500 stands for zero in the data rows.
In the table below, every row is followed by its label. The labels come from one hidden rule.
[558 278 595 412 670 546 446 513 686 419 594 598 440 475 494 615 434 486 413 555 350 468 415 415 666 539 552 522 279
 523 472 468 330 402 341 469 507 692 495 328  73 481 410 493 511 574 519 402] F
[408 703 443 582 446 570 577 498 441 721 403 345 545 605 560 307 439 507 633 409 460 439 748 767 697 504 413 234 730
 376 513 601 821 452 345 449 592 423 537 440 672 574 611 677 548 449 368 265] A
[513 491 524 433 598 545 380 531 618 546 500 447 614 577 550 459 459 520 666 536 739 497 419 524 760 513 444 341 523
 562 410 446 344 481 416 503 457 544 599 454 682 558 495 446 509 433 493 401] F
[562 499 526 377 516 469 236 302 614 297 438 619 420 382 415 608 574 519 323 691 480 565  45 264 159 441 627 824 521
 663 580 296 235 562 850 612 536 481 472 565 523 455 416 367 477 543 643 922] E
[448 575 377 400 430 522 412 702 479 700 540 389 403 311 513 480 482 503 671 500 533 509 665 714 544 447 420 563 563
 427 357 526 608 457 470 469 584 429 576 470 698 526 498 612 534 444 492 460] C
[561 505 743 430 533 623 503 674 255 644 442 440 465 263 462 321 472 560 393 515 628 460 715 941 999 448 359 379 392
 681 350 417 151 436 170 461 540 294 818 537 546 489 479 423 489 420 560 767] D
[453 224 624 451 449 541 445 512 360 617 386 537 264 416 447 429 570 553 312 512 643 476 613 713 855 480 404 449 485
 579 419 482 305 479 386 521 673 315 697 475 577 513 525 540 431 417 475 592] D
[371 988   0 666 411 412 885 362 360 376 415 496 748 735 514 255 519 475 791 470 478 574 612  79 376 492 476 472 842
 271 749 739 999 606 601 558 463 535 202 615 762 478 692 729 369 511 323 381] C
[397 470 292 681 401 571 511 682 432 589 509 367 862 612 563 372 334 536 747 412 199 413 907 650 780 562 411 187 795
 450 476 697 875 507 388 459 579 459 312 442 611 575 681 877 524 453 362 348] A
[417 789 311 683 371 452 683 526 290 455 412 536 828 725 556 271 475 465 700 490 505 486 548 346 547 531 486 441 686
 278 754 673 786 492 458 510 575 292 393 678 849 524 633 663 514 474 295 356] E
[479 538 401 542 412 457 444 379 325 351 520 581 379 520 440 438 568 515 501 544 622 563 462 384 195 458 523 599 425
 546 573 453 387 617 666 581 473 553 431 543 567 411 603 398 431 523 463 622] C
[394 756 508 570 397 470 693 641 321 593 402 399 650 569 500 390 424 461 598 451 594 443 780 564 541 473 535 206 619
 342 454 497 999 525 626 563 651 355 693 698 999 592 602 621 478 372 337 251] F
[513 352 519 406 638 577 551 617 493 468 514 466 604 474 627 630 419 488 618 371 379 426 667 633 939 593 467 396 678
 472 521 553 630 487 344 399 494 646 472 379 374 568 566 509 608 479 591 184] F
[494 398 547 494 526 532 592 516 464 459 546 419 717 600 521 564 432 504 525 453 440 455 598 440 634 511 501 421 659
 414 415 579 689 455 420 506 423 590 493 335 454 547 522 467 558 549 448 393] A
[537 736 667 461 425 617 484 516 579 580 520 340 255 365 563 258 404 537 285 439 599 454 956 933 999 483 355 310 446
 631 303 378 278 358 347 368 534 415 743 544 622 596 521 632 497 408 569 608] A
[439 729 269 548 484 425 739 453 556 405 455 502 659 666 534 392 487 431 759 411 424 457 678 275 130 516 476 490 737
 319 599 638 882 516 451 499 502 566 275 438 523 493 596 692 475 490 451 308] A
[536 445 242 532 442 432 557 349 552 337 534 703 545 526 481 638 475 466 710 548 422 552 535   0  89 568 487 567 649
 369 726 410 576 597 642 520 486 644 310 496 233 431 453 558 387 561 534 420] B
[490 405 674 466 492 490 605 642 657 459 508 437 653 580 520 616 451 469 413 373 398 446 483 443 674 591 501 479 754
 198 519 572 373 401 284 373 343 613 529 279 446 484 467 734 558 523 461 223] A
[496 643 781 434 500 484 242 453 492 530 524 389 280 482 395 370 548 541 318 573 877 466 338 699 642 430 424 463 376
 561 419 401 334 527 453 527 587 419 720 584 655 439 453 315 454 469 520 670] F
[495 794 411 517 414 490 501 488 224 461 475 498 500 562 489 273 582 465 564 528 581 592 480 414 534 497 511 651 442
 423 498 576 713 603 566 586 481 456 441 558 705 459 556 385 437 505 439 605] C
[403 672 370 538 462 569 548 563 255 638 392 380 460 563 580 297 493 491 429 440 638 464 699 743 865 508 437 310 649
 397 409 671 507 473 475 456 715 338 425 543 568 534 540 526 459 410 442 498] D
[377 912 426 624 384 469 536 452 207 558 382 442 515 635 566 349 522 544 594 452 590 568 618 511 818 469 479 341 662
 374 510 580 595 528 611 485 545 405 483 728 793 453 556 512 446 434 361 444] C
[472 552 760 432 516 604 386 615  91 637 432 268 385 466 522 318 475 579 495 374 443 411 461 454 691 444 418 360 323
 448 533 555 443 497 531 410 627 187 731 586 813 541 545 747 512 464 484 395] D
[481 638 636 553 502 541 709 615 402 369 510 522 592 837 526 570 433 458 787 352 339 560 608 496 788 529 496 528 641
 320 488 734 999 470 420 501 591 598 493 545 572 592 612 924 472 515 454 475] B
[618 360 716 396 538 476 276 364 899 397 465 486 690 591 454 515 487 521 611 576 587 463 230 455 468 535 460 415 451
 519 428 515 231 533 474 451 526 547 591 453 406 439 393 498 600 454 558 571] A
[488 601 631 496 560 601 429 636 456 664 517 415 275 384 563 440 572 537 426 429 562 467 856 624 999 491 356 275 561
 619 441 605 135 406 359 517 615 507 706 518 548 501 479 534 599 446 480 438] F
[526 721 340 502 363 420 531 356 581 355 385 604 512 517 448 318 648 487 408 638 553 648 277 311  12 494 622 721 481
 572 481 424 526 668 790 626 386 375 400 531 533 380 613 398 388 559 405 730] C
[509 472 400 516 486 538 488 534 495 431 509 456 521 522 499 361 547 521 328 501 618 571 555 276 340 522 510 533 386
 474 527 580 268 488 606 520 563 492 385 586 470 434 501 456 467 540 465 505] C
[538 677 483 515 531 445 516 496 645 595 513 568 553 339 426 484 622 521 414 530 543 513 349 305 257 488 486 788 431
 657 500 411 286 556 592 558 396 563 390 513 429 469 435 368 449 552 526 599] A
[515 602 571 424 464 415 491 525 359 493 488 497 496 606 444 341 542 544 416 537 611 554 316 425 482 429 557 514 666
 570 514 480 188 513 541 557 552 417 499 550 361 477 623 438 487 459 508 617] E
[585 172 642 399 588 516 155 596 784 574 633 602 334 280 467 700 507 503 227 551 302 473 550 692 506 502 501 687 427
 706 357 395 162 456 464 510 407 528 649 349 111 448 309 354 529 508 674 677] F
[505 486 790 468 528 444 438 437 334 443 453 447 422 366 489 478 491 501 553 495 753 566 585 660 464 486 537 454 416
 570 458 522 533 561 683 444 573 309 528 573 598 520 504 337 542 495 510 552] E
[516 469 437 545 483 415 533 410 647 357 491 575 603 479 411 503 545 475 529 547 613 555 317 251 130 519 591 599 385
 498 573 451 388 543 629 540 403 576 389 466 542 520 488 415 452 532 465 498] B
[445 554 665 511 446 563 609 596 368 557 402 439 527 524 534 325 403 526 586 457 484 421 824 631 777 504 448 292 521
 410 499 613 662 444 324 516 619 368 495 549 487 471 541 508 504 487 488 482] F
[516 602 675 458 437 459 379 651 536 506 494 611 490 464 528 399 475 569 265 466 486 561 440 483 310 492 503 424 481
 554 517 493 772 483 526 451 415 733 577 463 655 506 468 444 475 499 588 690] B
[453 646 356 596 375 571 623 514 254 535 423 254 526 562 543 400 362 568 505 395 577 418 875 578 705 469 451 356 658
 357 396 666 819 453 433 495 730 376 614 485 755 506 586 493 564 472 391 483] A
[432 581 401 575 476 510 571 578 435 531 401 410 524 481 526 293 474 490 642 464 492 485 545 569 659 490 451 451 672
 332 556 598 690 444 406 477 668 410 453 528 623 524 613 439 508 486 476 480] D
[596 135 576 403 631 535 364 321 752 203 583 753 491 280 399 699 596 447 325 571 431 550 160 554 321 508 564 745 205
 702 590 339 224 508 574 564 367 620 440 379 329 479 408 381 489 561 610 870] F
[411 716 501 560 336 531 585 554 382 583 414 317 474 599 500 300 496 480 538 423 628 484 696 643 743 493 465 346 723
 484 551 613 713 488 417 531 675 313 527 735 731 496 647 590 469 454 359 506] C
[395 875 410 607 498 494 681 628 310 488 416 488 334 477 482 517 430 537 618 484 690 422 402 525 315 529 491 544 596
 308 559 507 618 571 473 427 523 573 611 514 797 526 531 538 465 513 364 646] A
[389 793 329 551 326 392 637 336 288 376 423 505 394 564 409 200 602 530 669 546 672 602 379 239 134 409 500 314 638
 488 612 605 852 567 757 586 501 468 329 747 819 403 678 562 411 444 339 578] C
[446 522 487 505 398 364 416 408 341 422 457 392 410 545 453 360 606 466 519 541 693 607 440 406 492 436 503 604 352
 527 498 439 480 546 610 565 521 353 447 576 701 450 505 336 463 506 414 672] E
[588 443 786 420 543 531 360 481 630 450 513 535 269 250 418 522 628 587 134 467 755 565 301 527 508 435 448 697 178
 836 365 422   0 501 517 552 614 489 639 547 459 433 412 238 519 482 556 767] E
[433 733 875 533 444 532 526 725 257 809 425 275 413 571 527 363 386 530 651 374 449 471 925 924 999 457 410 179 776
 352 351 718 658 433 213 422 723 286 744 577 681 533 591 578 520 439 413 296] D
[625 545 450 481 537 477 484 362 534 517 587 463 442 516 401 499 516 510 587 499 352 549 513 577 381 570 519 430 575
 377 532 496 407 468 572 498 482 560 489 588 390 544 460 339 469 473 490 432] B
[502 641 534 469 493 582 427 483 158 680 526 460 524 526 529 447 520 572 453 579 547 546 668 383 285 448 589 702 698
 525 525 431 257 452 580 505 560 353 516 477 532 488 495 603 535 456 566 688] E
[457 245 271 448 719 579 491 379 882 447 650 392 691 611 633 570 399 457 649 371  83 418 488 195 107 606 552 533 469
 265 666 648 668 542 408 460 260 503 580 524 601 588 470 597 465 574 572 175] F
[392 887 617 648 260 544 653 571 221 572 369 369 637 675 532 324 453 591 564 463 460 461 999 623 967 438 375 363 643
 476 404 656 825 500 577 447 715 394 708 631 893 567 652 614 455 395 355 341] B
[586 352 635 485 486 512 343 543 644 377 536 619 443 385 441 539 576 486 339 603 652 539 389 239 210 510 545 678 246
 617 519 358 251 544 686 610 350 557 529 488 315 490 367 327 473 543 534 512] B
[640   0 980 386 634 563 302 457 886 474 581 680 372 160 487 878 549 551 298 520 307 477 439 521 661 532 553 468 434
 789 452 328 188 301 385 442 401 487 639 291  20 512 262 134 559 547 630 699] F
[450 576 166 624 521 564 693 583 386 575 439 431 574 661 592 382 392 472 679 402 405 441 795 441 474 523 523 227 746
 289 458 629 706 498 436 431 511 442 488 516 637 537 659 689 500 519 421 311] F
[525 371 317 467 515 359 552 376 699 304 731 551 613 346 397 582 565 425 362 625 489 626 102 284 315 509 587 661 508
 440 734 323 216 599 820 544 316 436 476 398   0 492 383 484 434 605 554 802] E
[499 786 412 505 361 304 551 374 503 380 468 797 468 587 416 375 595 476 590 511 636 527 412  74   0 468 585 674 279
 644 552 337 460 662 648 576 233 249 263 623 360 479 551 579 481 548 536 662] E
[487 142 736 464 623 688 506 718 641 572 515 391 641 403 525 338 422 485 584 400 311 409 692 770 595 483 549 321 628
 454 329 403 381 378 199 395 492 682 464 466 535 585 398 465 521 478 529 224] A
[571 431 502 371 570 493 425 566 418 444 574 541 215 592 428 518 511 613 392 506 752 525 361 662 625 521 463 799 529
 665 493 376 583 610 831 577 372 288 554 628 226 450 523 197 520 446 518 735] D
[472 732 371 663 302 524 631 526 477 354 432 554 739 550 586 223 464 484 775 447 591 508 630 411 550 497 508 372 573
 221 625 567 718 535 638 604 448 498 324 721 698 553 603 696 523 551 468 405] B
[521 592 643 465 352 566 342 455 479 611 535 359 236 350 462 677 586 509 391 526 430 472 547 520 351 416 506 629 234
 540 420 476 214 492 505 478 497 374 726 603 393 466 525 328 507 488 649 688] C
Which label does each new row get?
[541 372 867 413 554 470 267 547 445 579 496 591 256 329 425 531 598 533 247 577 547 496 322 595 590 486 453 614 214
 700 422 315  59 505 475 569 543 473 624 545 385 467 378 230 472 474 545 747]: F
[623 382 551 370 515 475 337 412 664 447 538 526 373 346 410 613 594 493 314 612 618 536 165 401 230 465 535 823   0
 630 490 336 310 650 808 578 555 673 472 400 144 394 491 227 470 504 620 912]: B
[476 716 728 456 507 532 391 537 283 521 412 421 303 384 447 389 569 610 366 476 640 528 687 791 528 412 478 319 379
 518 409 467 564 515 510 530 588 359 605 669 540 490 542 274 495 416 445 563]: E
[474 740   0 609 328 376 849 263 585 180 607 651 751 668 486 665 522 373 787 542 477 636 200   0   0 539 694 749 549
 285 878 468 497 765 670 582 358 637 100 463 830 433 609 692 460 521 367 250]: C
[540 388 499 478 655 540 488 535 596 404 505 491 574 480 538 790 474 427 553 499 389 456 529 556 567 560 535 561 470
 522 508 524 274 432 356 458 379 589 510 306 299 504 448 540 553 536 542 489]: F
[500 807 236 554 409 375 531 308 513 290 523 615 568 688 479 385 601 468 602 563 613 612 294 267 119 484 591 840 409
 448 675 514 671 572 662 614 317 560 243 455 517 443 507 469 374 568 420 415]: C
[472 738 501 515 396 397 452 321 516 303 520 659 494 437 384 588 568 506 453 607 639 533  98 521 172 464 555 764 276
 518 483 439 326 571 918 624 420 487 486 612 412 411 502 317 408 521 552 623]: C
[467 396 262 614 470 525 621 498 618 282 603 577 662 798 587 844 448 380 803 489 325 476 415 339 342 638 592 666 803
 446 752 515 825 520 367 499 360 545 319 422 574 519 558 713 543 545 382  96]: A
[427 660 255 627 424 544 610 537 188 503 262 476 478 595 460 304 597 525 507 439 896 549 479 694 503 323 422 340 688
 331 340 683 818 555 632 535 621 257 740 700 835 459 639 548 433 378 429 374]: E
[470 432 999 491 433 601 458 695   0 780 222  85 191 342 505 180 497 607 381 460 739 422 826 999 999 361 281 401 556
 681 249 544 427 417 317 461 760 205 999 586 648 466 473 485 505 343 467 517]: D
[496 496 357 562 525 626 622 670 322 746 439 299 676 615 624 534 403 488 681 347 235 408 869 588 732 544 362 242 776
 367 450 650 934 413 239 437 632 654 551 431 632 651 542 711 559 449 494 293]: A
[454 444 377 476 413 629 538 694 524 399 559 416 463 667 602 616 387 463 541 489 325 437 662 687 441 522 491 327 517
 407 578 609 469 448 425 393 429 646 490 354 434 585 372 640 555 504 448 644]: A
[470 625 274 493 405 488 766 419 568 424 491 504 688 566 472 462 509 449 792 544 470 542 337 396 172 481 541 636 515
 458 713 599 689 572 617 559 421 470 260 507 732 563 528 544 498 526 397 450]: C
[548 609 224 463 589 430 552 280 569 101 576 633 727 489 471 476 587 451 392 667 354 643 130 196  35 535 558 663 415
 657 547 287 338 678 868 558 247 485 422 458 311 373 402 495 419 637 490 743]: E
[426 504 625 542 472 491 482 576 234 646 349 248 329 444 544 377 462 554 466 424 652 431 783 565 689 462 462 426 472
 542 429 544 362 381 415 489 569 274 687 606 563 501 562 489 525 442 481 518]: D
[526 581 558 465 478 397 428 423 495 540 492 588 326 374 417 615 583 541 240 545 822 552 597 592 632 423 521 670 281
 640 472 493 271 512 595 537 572 292 649 605 770 475 521 433 348 443 521 723]: E
[596 201 460 441 534 439 357 225 792 279 644 807 505 395 429 800 613 404 434 628 367 591  17 190   0 552 628 885 200
 602 612 293 207 556 709 573 254 703 281 236 148 428 355 372 481 580 658 670]: B
[514 278 299 528 549 497 445 528 552 538 552 486 329 532 489 576 496 491 395 470 675 407 525 351 720 523 484 697 506
 504 349 369 757 387 682 458 496 412 414 589 530 532 519 357 515 508 401 653]: F
[479 577  26 527 500 422 575 308 639 307 552 715 643 569 413 645 561 457 591 575 529 546 285 167  75 574 607 609 540
 413 581 493 573 636 604 583 339 596 121 427 555 482 566 593 474 662 520 515]: B
[435 513 495 461 492 586 433 583 521 707 435 492 451 457 529 572 472 545 425 416 370 366 407 837 509 555 452 403 707
 537 422 599 612 386 463 429 580 559 501 434 314 550 426 488 522 450 534 282]: A
[522 454 822 395 472 434 298 421 537 455 496 576  98 260 360 420 617 553 278 623 701 553 300 589 515 428 523 671 137
 728 382 300   0 479 638 581 558 385 651 629 302 366 404 106 468 476 574 786]: E
[525 546 511 509 477 423 468 395 530 453 519 641 486 538 466 505 530 525 430 524 573 557 476 403 360 455 478 570 442
 446 615 469 504 535 596 531 384 583 544 523 540 491 509 461 451 543 496 591]: B
[538 696 264 588 521 485 580 462 487 448 498 602 529 570 415 379 509 528 611 471 601 572 407 333 318 514 519 610 456
 412 526 476 525 532 662 600 519 418 551 624 531 517 470 402 464 524 485 556]: E
[476 287 833 454 462 635 424 576 418 746 416 481 435 514 564 368 371 438 425 460 475 463 906 713 746 465 470 302 573
 518 509 465 651 458 417 494 508 551 683 449 474 568 460 426 567 456 511 359]: A
[476 315 552 361 491 467 234 615 448 493 564 490 421 243 466 489 500 555 417 601 595 565 624 625 548 429 450 554 266
 618 356 502 229 401 507 493 529 398 630 593 509 404 470 453 477 453 509 490]: E
[524 537 295 551 503 452 571 497 640 405 503 583 539 537 515 530 484 489 659 580 483 576 201 238 308 549 616 590 404
 394 604 486 578 539 552 593 420 637 405 429 433 508 528 529 478 564 474 315]: B
The hidden rule looks at only part of the columns. Which column or columns, counting from 0, in order?
4 21 37
